One turn moves every row onto another: examples first, then more rows asked:
Mufu: [ 10   4 -10  -2  -7   8  -6  -2   5   1  11   6  -2 -12  -7  10 -18  19
  -1  20   1   0  -2   7   3  15 -21  -3   7  19 -10  -5 -19 -13   4   3
  12  17   1  11   9  23]
fal: [-14  -3  21   6 -21  -5  -4   3  -1 -13   2  -2  15  13   5 -17   2   5
  -3 -28  -2 -16   7  -3   3   7  -5   7 -20   3   3   3   7 -12  13 -10
  11  -9 -15  20   5  15]
vul: [ 12   9   3 -10  20  -8  -1   3   6  18   4   4  21  -2   6  -5 -10 -29
  -7   5  16   7  -7  13   7   8  -2  10   3  -3   8 -11  -8 -14  -1  13
  -2 -11  -5 -14  11  -9]
revi: [-19 -20  -8  -7   3   4  -2  -4 -12  -8   4   1 -17   5  14  30   7 -13
  12  17  11  -4   0 -15 -17 -11   8   2  -1   2 -13   3  12   9   0   2
   1   4   9  -9 -20  -9]
Vasok: [  1   4  14   4   1  14  12   4  15 -10  14  16  -3 -13  -2  17   6   0
   2   4  -7  -8   5  -2   2 -18 -12   4 -22  23 -16 -17   2   8   3  17
  -2   9  22   4  -9   2]
rore: [  2 -11  -9   1  -1   0  -7  22 -10   5 -19  -3   2  17   1 -21  10  13
   4 -16  -3   8  16   5  -2  -2   3  10 -13 -28  -1  15   4   2   9 -16
   4 -14  -6  -7  -1  -3]
paz: [-15  14 -13  -5  16  -6   7  -7  26  -1   4  -5  11 -12  12  13  10  -8
  -4 -10  -3 -11 -20  -7   8  11  11   9   9  -6  14  20   3   7  16  21
  -9  -2  -1  -6  -1 -10]
sog: [  1  -6  -7   7  -9  -4  -7  15 -12  11 -11   7   4   9   0 -22   6  10
  -4 -18  -6  22  18   1 -13  -1  -2  15 -13 -21  16  16   6   2  12 -14
   4 -13  -5  -3  -2   4]
vutob: [ -4  -3   0   1 -12  20   8  -2   4 -17   5  13  -6  -4   0  21  -1  -1
   1   7  -5   7   3   2  -1 -28  -8 -10 -14  29  -7 -12   1   6  -7   3
  -3  23   8   9   4  -2]
Nobap: [  5   5  -7   2  12  -8   5 -18   1  19  -5  14  -3 -22   9  -2 -21  -9
 -15   3  13   7 -13  12   2   7 -10   4   9   0   8  -4  -4 -15  -8   8
  -4  -9  -7 -21  17  -5]
Povu: [  1  13   4  -4  17  -2  -7  -2  -6  18   9  22  14 -16  -4   5 -11 -15
 -17   7  15 -11   3  16   9   5 -15  11  -4  -6  -1 -16 -10 -11  -3  12
  -7  -8   9 -20  -3  -4]
muz: [ -5  -7   7   9 -15  17  13  -1   0 -20  12  11  -2  -6  11   9   7   2
   6  19 -15   3   3   0   6 -13 -17  10  -9  25   4 -21   1   3  10   8
 -10  11  19  13   2 -10]
Zun: [-19 -19  -3   4   2   2  12 -11   6  -5  -4  -1 -28  -5  26  17  10 -10
  12  18   5   2  -8  -7   0  12   7  11   3  -6  -7   3  17   3   5   2
   1   3  10  -8 -22 -19]
gige: [ 12   7  -1  -8  15   1 -11   5   0  14  10   8   4 -16   3   5 -10 -12
  -7   3  23   5   3  14  14  22 -17   2  13   2   3  -2 -21  -8 -10  13
  11 -13   4  -4  11  -2]
kares: [  9  -2  -3   3  -7  13   1 -13   7   5   1  11   5  -3  -3  21 -24  13
  -8  14   7  -5   6  14  -2   5 -10  -8   5   4  -1   2  -2 -26 -13  -9
   8  22  -9   3  15  13]
Vug: [ -9 -11  -1   4  11  -5  -4  -1  -4   3  13  19 -14   2   7  21   5 -12
  18  17   7 -11   4  -9 -11  10  -4   4  -6  -7 -15   2   7   2   6  -6
   4   5  24 -18 -34  -4]
Sov: [-11  22 -12  -1  16  -2  -2   1  28   1   2   4   9 -15  -4  10  12 -11
  -4  -8  -3 -18 -10  -6  14  11   4  -1  -5 -11  -2  18  -3   3  -5  14
   2  10   6 -10 -25  -2]
baz: [-10  -7 -11  -9   5  -3 -10   7  11  -5  13  -3 -14   8  20  22  18  -2
  10  25  18   0  -2 -14  -5  10   4   3  -2  -4 -19   0  -2  13  19   4
   5   4  15  -8 -16 -10]
vodi: [-13   5 -16 -11  10   7   0  -4  12   0 -15 -10  10  -6   8  21  13 -21
   0  -4  -1 -16  -6  -9   6  12   5  -1   4  -8   1  28   5  10   0  15
  -3   7 -10 -12 -14 -12]
pog: [ -4  16  -3 -15   8  -8 -10   3  20   3  -2 -15   8   0  12  14   3 -20
  -3   1   8 -10  -8  -6  18  28  -2  -5   1  -2   3  12 -10  13  10  18
   1  -1   7  -5 -11 -14]
mosib: [-18 -14   2  -1 -11  -7  -8   8  -7   1  -2   2  -5   7  -7 -18  -2  19
  -1 -26  -3  16  -1   7 -12  -6  17  15  -6  -8   1  10  15   7  18 -15
   2  -3  -5  18 -12  10]
fuv: [-29  12   2  -6  -3 -11  -6  -4 -11 -14  11   3  10  14  14  -8   6  -4
   1 -30  -6  -8  23   5  -9  -4  -7   9 -12   1  16   2   9  10  19   0
   5 -22 -13  -5  11  12]
veza: [ -8   0 -10   2  -4   5  -2   5 -14 -10   0  11  -6  20   4 -14  -8  12
  10 -23  -8   8  30  21   5  -9  -8   7  -6 -15  21  -2   4   6  -1 -18
  11  -8   8   3  14   2]
vek: [  6  -2   2   4  -5  12  17   6  10 -16  13   0  -2  -5   0   1   1  -4
  12  17 -13  13   1  -1  -1 -20 -11   5  -7  31  -2 -21   0   0  -3  11
   4  15  11  17   0   5]
fenoz: [ -9  -1  16 -11 -18   0  -5  -5   0  -8  -5   1  10  15   2 -21  -8   4
  -7 -30   0 -21   0   5  11   2   9   4 -13 -12   5  -1  11  -8  16 -14
  13  -8 -13  11   8   8]
Pag: [-10  -5  15  -2 -27  -1  -6  -3  -2  -3  -1   3   8   7   1 -23  -1  10
 -15 -25  -4  -7   2  -5  -1   0   6  14 -14 -12  14   1  14  -8  19 -11
  13  -6 -12  20   1  11]
raf: [  5   3 -11   8 -15   6  16 -18  12   0  -5   8 -11 -18   6  10 -16  15
 -12  24  -4  12   0   7  -3   3  -9  -4  -6  11   1  -5  -3 -23   1   0
   7  11  -9  -8  12  14]
Nodu: [ 10   2   4  -7  14   7 -10  -3  -6  20  -8  13  18  -9   6   8  -9 -22
 -15  -3  15  -5  -4  10  10   5 -11   4   6  -9   1   2  -6 -12 -12  11
  -4  -4 -13 -17  16 -12]
dibim: [  6  11   5   5   1   4  -1  -7  17   3   6   9  -2 -13 -12  19 -17  19
  -7  19  -4  -2  16  15  -8  12 -10  -9   0  -1 -11   0  -5 -17  -6  -4
  10  17   2  -7 -13  22]
ver: [ -8  15 -17  -9  20  -9   2   2  27   0  -2 -17  13   5  12   6  10 -19
  10   5  -7  -5 -14 -11   3  11   9   6   8 -10   6  13   5   7   7  15
  -1  11  -4  -7 -13  -7]
zupu: [ 12   5   3   2  10  -9  -6  -5  -9  19   1  15  14 -11   6   0 -15 -18
 -13   9   7  13  -2  12  -2  12 -16   1   5   0  17   0 -13 -12   3   4
  -9 -16  -1 -25  10 -10]
rer: [ -6  -5  -3  11  -1  -9 -14  23 -13   5 -12  -4   9  15   5 -10   1  19
   4 -16  -6  16  23   3 -12   5  -5  12 -18 -16   1  17  -3  -5   7  -8
   4 -15  -9  -6   3  12]
fefo: [-12   7 -12  -3  13  -2   8 -14  17   6 -15   0  -5 -15  17   6  -1 -18
   1  -8  -5  -1 -23   2  18  19   3   6   9  -6   7  16   5   5   4  17
  -7   4  -2 -11  -7 -18]
nifa: [-29  -4  -5   5  -6 -18 -13  13  -7  -8  -2  -8   4  14  -6 -14  -1  21
   3 -26   1   2  -3   7  -6  -2  12   9 -12   0  -8  11   5   0  11 -14
  -4  -3  -9  17  -9  14]
rud: [ 10   1   8  13 -12   7   2  -6  17  -4   8   2   0 -17   0  10 -11  24
 -13  21  -3   8   1   0  -3   7  -3  -4   5   4   5   4  -8 -32  -6  -2
  15  11  -8   6   6  17]
rebos: [-13  -4   0   6 -11   5  -4   2 -12  -4   4  11  -2  16   8 -16   1  10
   4 -19 -11  13  29  14  -1  -6 -11  18  -6 -18  29  -5  15  10   8 -16
   6  -3   6  13   5  -2]
kos: [-17   3  -2  -8 -10  -6   0 -10  -8  -5   7   7   3   9   9 -14   2   1
  -3 -31 -10  -7  15  -5 -14  -5  -2  14  -6  -9  28   5  20  15  25  -2
   8 -16  -3   4   6  12]
fes: [  3   3  -4   0  -6   6  -4   1   9 -16  18   5 -14  -6   8   7  11   2
   6  20   0   1   3  -8  -5 -14 -27  -9  -3  27 -15 -21  -5  16   7   4
   5  12  12   5  -1   0]
ritiz: [-23  -1  -3  12  -2   0 -13  11 -18 -12  10  15  -2  23  16 -11   4   7
  15 -20  -9   9  28  12   5  -1 -15  15 -11 -12  12  -3   3   0   0 -15
   7  -4   4   6   9   3]
gupib: [ 14   5   1   0  -1   2   3  -4  11   5   9   2   5  -1  -2   9 -29   6
   1  23  -5  11   5  11  -4  14  -4   1   6   3   8  -6  -8 -31  -7   0
  20  14  -7   4   8  21]
kis: [ -3  -8   8   9 -17  12  16  -9   6 -13  -4   2 -22 -11  18  10   3   0
   0  22  -9  11  -3  -8   0 -17 -11   1 -17  20  -5 -18   7   2  -1   8
  -2   9  10  -1  -3 -11]
gudap: [-15   3  -3 -13 -10   2   0  -8 -13 -18   2   1  -1  13  11 -14   7  -2
   7 -23 -14 -17  21  -5  -7 -11  -5   6  -8  -9  18   0  15  14  19  -4
  16 -19  -5  -7   6  10]
zedu: [-13 -16  -5  -7   9  -3   0   1  -3  -7  17   4 -13   8  17  10  10 -17
  26  28   2   5  -7 -12 -16  -3   5  12   6   4 -11 -10  11   3  10   0
   7   8   7  -5 -22  -3]
Rege: [-18 -16   3   7   8  -7 -11  -1   0  -7  10   3 -22   1  17  14   9  -4
  17  17   1  10 -10  -7 -13   6   8   2  15  -4 -10   6  11   7   5  -9
  -3   5  11  -6 -28 -15]
duzom: [-12 -13  -4  -8 -15  -6  -1  11 -13  -7  -7  -3  -6   7 -13 -18  -5  21
   5 -23  -1   4  -1   7  -7 -13  20   4 -12   2  -9   9   5   1  15 -17
   5  -8  -6  12  -8  15]

zupu turns into Rege
duzom turns into fenoz
Where do these go?
Mufu turns into pog
Zun turns into raf
fal turns into fuv
Pag turns into kos
zedu turns into gupib
vodi turns into vutob
Sov turns into Vasok

One turn moves every row onto another: examples first, then more rows asked:
sim: [-23 -19   8   0   7  -5   6  10 -23  20  22   2 -11  33   5  -7   5  -7
  30]
Tuput: [-29   6  13   0 -14   8  -4  14  -7  21  11  -9  -1  32  -8 -14  21 -24
  17]
kolof: [-19 -17  10  -2  12  -1   1  12 -22  28  24   7  -7  26  -3  -6   4  -9
  27]
rit: [ -5 -15   0   6  10   4  17   8 -18  16  -7  -4   0  12  18 -10  47  -5
 -14]
guda: [-22 -13  -3   3  17  -6   8   7 -23  25  24  -1  17  40  26   3  24 -20
   1]
mupi: [  8 -12  16  25   1  -6   8   6 -19   8   1 -17  16  -1 -15   6  21 -12
   8]
daku: [-27 -15  -4   4  13  -4  13   9 -17  25  25  -2  18  39  26   2  21 -17
   2]
bariv: [  3 -14  13  27  -5 -12  13   1 -21  -3  -2 -24  11   9  -3   6  24 -10
  12]
bago: [-15 -15   9  -3  14  -9  -3   8 -31  22  20   6 -10  30   3  -6   9 -11
  28]
Biloz: [-15 -15  10  -3  15  -5  -3  11 -28  26  21   8  -8  27  -2  -6   7 -11
  26]
Gutat: [ -4  -9 -13   7  14   8 -26 -10   4   6   9 -14   8  26   9   7   9   6
  -2]
suk: [ -3 -15   1   5  12   7  15  10 -17  21  -6  -1   2   9  13 -10  45  -6
 -16]
nol: [ -3 -17  15  28  -8  -2  20   7  -9   4   4 -22  14   3 -10   5  17  -6
  12]
benep: [-12 -15   5  -2  13  21 -19   8  16  11   1  -6  21  25   7  10  24   3
   0]
Ziz: [ -7 -11 -14   8  11  10 -22  -9   7   6  10 -15   7  27  10   6   7   8
  -1]
divop: [-30   6  12   1 -15   4  -3  12 -10  17   9 -12  -3  36  -2 -14  23 -24
  18]
fenod: [ -6 -10 -13   7  13  11 -24  -9   7   9  10 -13   9  24   6   6   7   7
  -3]
tul: [-10 -14   1  -1  11  10 -22   1   5  -1  -5 -11  15  35  21  11  32   1
   4]
Sifof: [-26   7  12   0 -13   0  -7  10 -16  15   7 -11  -4  38   0 -13  26 -27
  18]
bupog: [-28 -16  -2   4  13   1  15  11 -13  30  28   0  20  35  21   2  18 -16
   1]
Kibef: [-17 -17   1   0   7  14 -15   3  13   0  -3 -12  15  35  20   9  27   5
   5]
bep: [  8 -12  15  25   1 -11   8   2 -24   2  -2 -19  13   4  -8   7  25 -13
  10]
pema: [ -6 -10 -14   7  12   8 -24 -10   5   5   9 -16   7  27  11   7   9   7
  -1]
nat: [-23 -19   9  -1   8  -1   6  12 -20  24  24   5  -9  29   0  -7   3  -6
  29]
tona: [-19 -12  -1   1  21  -1   6  11 -20  34  26   4  22  32  16   3  21 -21
  -2]
Kul: [ 13   1  12  17   3 -15  10  -4 -17   1  -6 -11  -4   8  -7   6  16  -7
   8]
feri: [  7  -2  10  20  -4 -16  16  -5 -13  -4  -5 -15  -6  13  -1   5  15  -3
  11]
Gumiz: [-10 -18   1   7   7  11  23  13  -8  22  -2  -2   3   8  12 -11  41  -2
 -15]
Rudog: [ -4  -9 -13   6  15  10 -26  -9   5   8  10 -13   9  24   7   7   8   6
  -2]
dilu: [-18 -12  -2   2  21  -5   4   9 -24  29  24   3  19  35  21   3  24 -22
  -1]
duri: [ -9 -18  -1   7   6   5  21   8 -14  15  -6  -6   0  14  20 -11  45  -3
 -13]
setun: [ -5 -11   3  -3  17  11 -27   3   3   4  -5  -7  18  30  15  11  32  -2
   1]
palo: [ -3 -17  13  28  -9  -8  19   3 -14  -1   1 -25  11   9  -4   5  20  -6
  13]
Nup: [-12 -19  -1   8   4   9  24  11  -9  18  -4  -5   1  12  17 -11  42  -1
 -13]
Fomu: [  2 -15  17  26  -3  -1  14   7 -12   9   4 -18  17  -1 -16   5  18  -9
   9]
tosi: [-21  10  14  -2  -7   4 -12  13 -16  23   8  -6   0  30  -9 -12  25 -29
  15]
mov: [ -7 -11 -13   8  12  12 -22  -8   9   8  11 -15   8  25   8   6   7   8
  -2]
det: [-25   8  14  -1 -10   8  -8  15 -10  25  11  -6   1  29 -11 -13  22 -27
  15]
Samer: [-21   9  13  -1  -8   0 -12  10 -19  18   7  -9  -3  34  -4 -13  27 -29
  16]
Vus: [  0  -4  11  21  -8 -10  23  -2  -5  -2  -2 -16  -5  12  -3   4  10   1
  11]
med: [-24 -14  -1   3  17   2  11  13 -14  34  28   3  22  32  16   2  18 -18
  -2]
tora: [-20 -17   7  -1  10  -9   1   7 -29  19  20   2 -11  34   7  -6   8  -9
  30]
suba: [  1  -4  12  20  -6  -4  23   2   0   5   2 -12  -2   5 -11   4   7   1
   9]
Gifub: [-17 -17   3   0   7  20 -14   6  19   5   1 -10  18  30  13   9  24   5
   3]
vapu: [ 14   1  14  16   5  -9  10   0 -12   8  -2  -7  -1   1 -15   6  12  -7
   5]
rigo: [ -6 -12   4  -4  17  17 -26   6   9  10  -2  -4  20  25   8  11  28  -1
  -1]
mino: [  7  -2  14  18   0  -3  17   3  -3  10   1  -7   0   0 -17   4   8  -3
   6]
kuza: [ -6 -16   1   5  11  10  18  12 -11  23  -3  -1   4   6  10 -11  43  -4
 -16]

dilu turns into tona
kolof turns into nat
Gifub turns into Kibef
Where do these go?
Gumiz turns into Nup
Sifof turns into Samer
suba turns into Vus
nol turns into palo
mov turns into Ziz

